138; 82; 146; 114 = <61>
72; 181; 114; 86 = <11>
138; 82; 149; 110 = <44>
108; 106; 102; 108 = <83>
find: 138; 82; 147; 114
<61>
find: 72; 183; 114; 86
<11>
find: 137; 81; 150; 110
<44>

87; 107; 99; 91; 104; 91; 106; 89; 96; 99; 105  <15>
117; 104; 107; 112; 91; 106; 107; 113; 58; 77; 117  <94>
104; 28; 63; 121; 146; 101; 96; 101; 100; 97; 95  <67>
100; 100; 98; 100; 100; 99; 99; 97; 98; 101; 102  <92>
117; 104; 107; 112; 91; 106; 107; 113; 111; 107; 82  <66>
160; 108; 118; 129; 76; 99; 132; 136; 127; 135; 33  <131>
find: 86; 107; 100; 91; 104; 93; 106; 88; 95; 100; 103
<15>
find: 160; 109; 116; 129; 75; 99; 133; 135; 128; 135; 33
<131>

90; 157; 131; 69 -> <79>
108; 27; 56; 143 -> <7>
66; 81; 54; 137 -> <71>
75; 69; 59; 133 -> <120>
find: 110; 26; 57; 142
<7>
find: 66; 82; 54; 136
<71>
find: 76; 69; 59; 133
<120>

